(in the rows, 128 means zero)
Each path below is one point turned by a fixed rotation once a step. After each direction that follows a path, write how fast that rotation turns it, in degrees each step (0 if it stays still).
Each turn is a multiple of 5 degrees from 10 to 175, or 0.
Each row of a path follows its step; steps can be skipped.
Rotation 1:
step 0: [123 133 129 140 122 123 126 129 127 126 122 126 119 132 120 136 121 118
 125 117 141 113 115 128 138 126 135 124 121 131 138 119 127 126 137 135
 101 136 133 144 137 126 127 126 125 126 124 135 125 126 129 116 131]
step 2: [136 130 125 125 136 128 117 137 126 125 121 137 138 142 130 130 125 119
 130 138 130 117 123 139 131 116 109 115 124 130 133 120 133 132 132 139
 110 137 137 124 132 122 122 118 120 125 124 128 113 127 119 125 135]
step 4: [131 122 126 139 128 117 134 144 118 137 113 127 132 133 126 132 117 128
 126 142 129 127 139 148 125 130 125 119 117 133 139 126 130 136 142 123
 121 129 117 127 127 126 131 128 119 134 124 112 118 123 130 126 133]
step 6: [118 116 135 134 126 135 133 138 122 133 117 121 124 143 120 129 128 134
 120 147 137 135 117 133 136 123 119 127 132 134 129 124 122 120 116 118
 117 131 115 115 137 128 125 124 126 134 119 116 126 122 134 133 123]
step 7: [127 137 126 119 133 124 134 133 135 129 123 139 127 130 116 134 125 113
 128 124 122 132 126 145 132 138 120 121 132 138 136 143 133 132 129 131
 132 138 127 131 122 122 124 137 135 120 125 130 108 126 107 140 123]
step 9: [127 130 132 127 127 123 128 139 128 133 111 129 123 127 126 133 118 117
 115 134 131 137 139 123 133 136 129 131 126 122 129 137 140 128 130 110
 118 116 126 127 129 127 126 137 127 107 115 131 112 129 126 139 117]
step 10: [128 123 133 124 132 134 128 137 130 130 124 148 120 124 125 129 124 117
 130 137 124 116 100 129 122 121 112 133 126 128 129 123 131 134 122 134
 116 133 130 130 136 120 132 125 123 128 122 123 128 132 111 114 131]
step 12: [135 133 133 131 137 121 135 134 125 137 122 144 124 122 122 126 126 112
 133 134 138 121 119 135 131 136 132 129 125 125 145 127 145 140 144 124
 123 132 126 125 129 118 131 125 114 141 125 115 120 129 129 129 134]
Speeds:
[128 125 125 125 126 130 126 131 128 128 128 131 129 127 125 128 126 126
 131 128 124 128 129 130 127 129 124 128 126 125 127 130 131 133 130 130
 132 126 129 127 132 126 129 132 128 129 132 126 123 127 128 127 130]
135
[130 128 128 122 128 130 122 128 126 126 127 126 130 128 128 131 130 128
 125 132 127 129 125 125 129 129 125 129 127 124 125 127 127 129 126 128
 126 125 129 126 129 125 126 126 127 124 127 124 131 126 127 129 126]
90
[127 132 132 126 130 128 128 129 131 127 127 130 128 127 126 129 128 129
 128 124 126 128 125 122 131 128 123 130 126 128 129 124 125 128 129 128
 126 130 127 131 125 127 128 131 128 133 132 130 128 126 126 127 130]
145
[124 127 126 131 126 124 127 126 127 125 125 126 128 123 130 129 123 129
 125 128 127 132 129 127 125 126 128 130 131 127 127 131 130 127 130 129
 124 125 129 133 128 125 127 129 127 131 129 126 129 128 126 125 127]
80
Rotation 2:
step 0: [124 127 116 123 133 119 142 124 119 122 128 122 128 138 144 128 128 116
 141 129 143 132 133 134 127 126 129 132 130 119 125 126 125 133 113 124
 130 113 116 129 138 141 126 123 120 142 123 116 123 134 113 130 132]
step 3: [134 122 121 128 138 114 134 118 121 120 143 127 129 131 133 129 131 132
 140 130 139 124 125 119 133 135 132 135 132 119 134 131 146 147 127 129
 138 118 122 124 127 134 119 137 129 149 126 131 126 137 123 125 138]
step 6: [133 124 119 134 142 122 139 127 110 115 145 137 142 119 124 126 122 125
 139 123 124 136 118 134 134 146 135 136 134 130 127 132 136 122 127 122
 144 115 129 128 127 125 130 135 122 137 120 129 128 124 130 129 132]
step 7: [118 128 119 109 144 122 129 133 129 123 130 126 133 130 134 125 139 124
 137 125 125 126 110 136 130 126 132 131 141 119 118 117 151 131 123 124
 127 123 131 124 131 133 132 126 119 137 134 113 128 132 123 142 129]
step 8: [124 109 128 134 139 124 134 123 128 125 132 117 132 133 129 140 120 124
 134 121 126 123 120 122 131 140 135 123 128 123 125 150 137 134 126 124
 122 121 121 133 143 143 133 112 122 139 122 118 136 124 127 138 133]
step 9: [136 121 126 110 132 120 138 132 113 121 142 132 131 119 131 127 132 128
 132 119 132 134 130 129 135 122 139 136 120 128 117 133 126 117 119 124
 138 116 122 131 131 139 137 114 108 141 128 130 123 122 130 126 128]
step 10: [135 124 118 128 134 125 124 121 120 117 131 130 142 139 130 114 143 127
 133 128 138 121 117 129 130 129 130 126 131 112 133 125 135 134 126 130
 143 124 120 134 123 140 135 123 123 137 130 102 122 122 132 132 133]
step 12: [128 122 129 127 135 119 145 129 129 123 138 113 126 119 128 127 139 133
 149 120 137 114 123 129 136 124 138 131 116 119 125 125 139 123 122 137
 132 115 124 132 139 134 120 120 122 139 140 131 122 132 139 128 131]
Speeds:
[130 127 122 126 129 129 126 130 128 131 128 126 132 128 127 126 130 127
 126 125 130 130 125 126 126 129 127 133 129 128 129 128 130 131 130 129
 132 130 130 127 126 124 132 133 129 127 126 128 128 128 130 127 126]
90
[126 128 129 125 128 128 126 125 128 128 126 129 131 124 129 128 129 127
 127 131 132 131 132 129 129 130 134 127 132 126 128 124 128 131 125 127
 131 133 129 129 129 126 126 126 130 128 130 125 133 128 130 131 128]
115
[125 129 123 127 131 128 129 129 125 129 127 128 128 124 131 131 125 129
 125 125 126 130 127 130 127 128 126 127 132 130 124 129 129 126 129 125
 125 128 130 130 128 130 131 125 128 127 126 123 131 125 124 126 126]
40
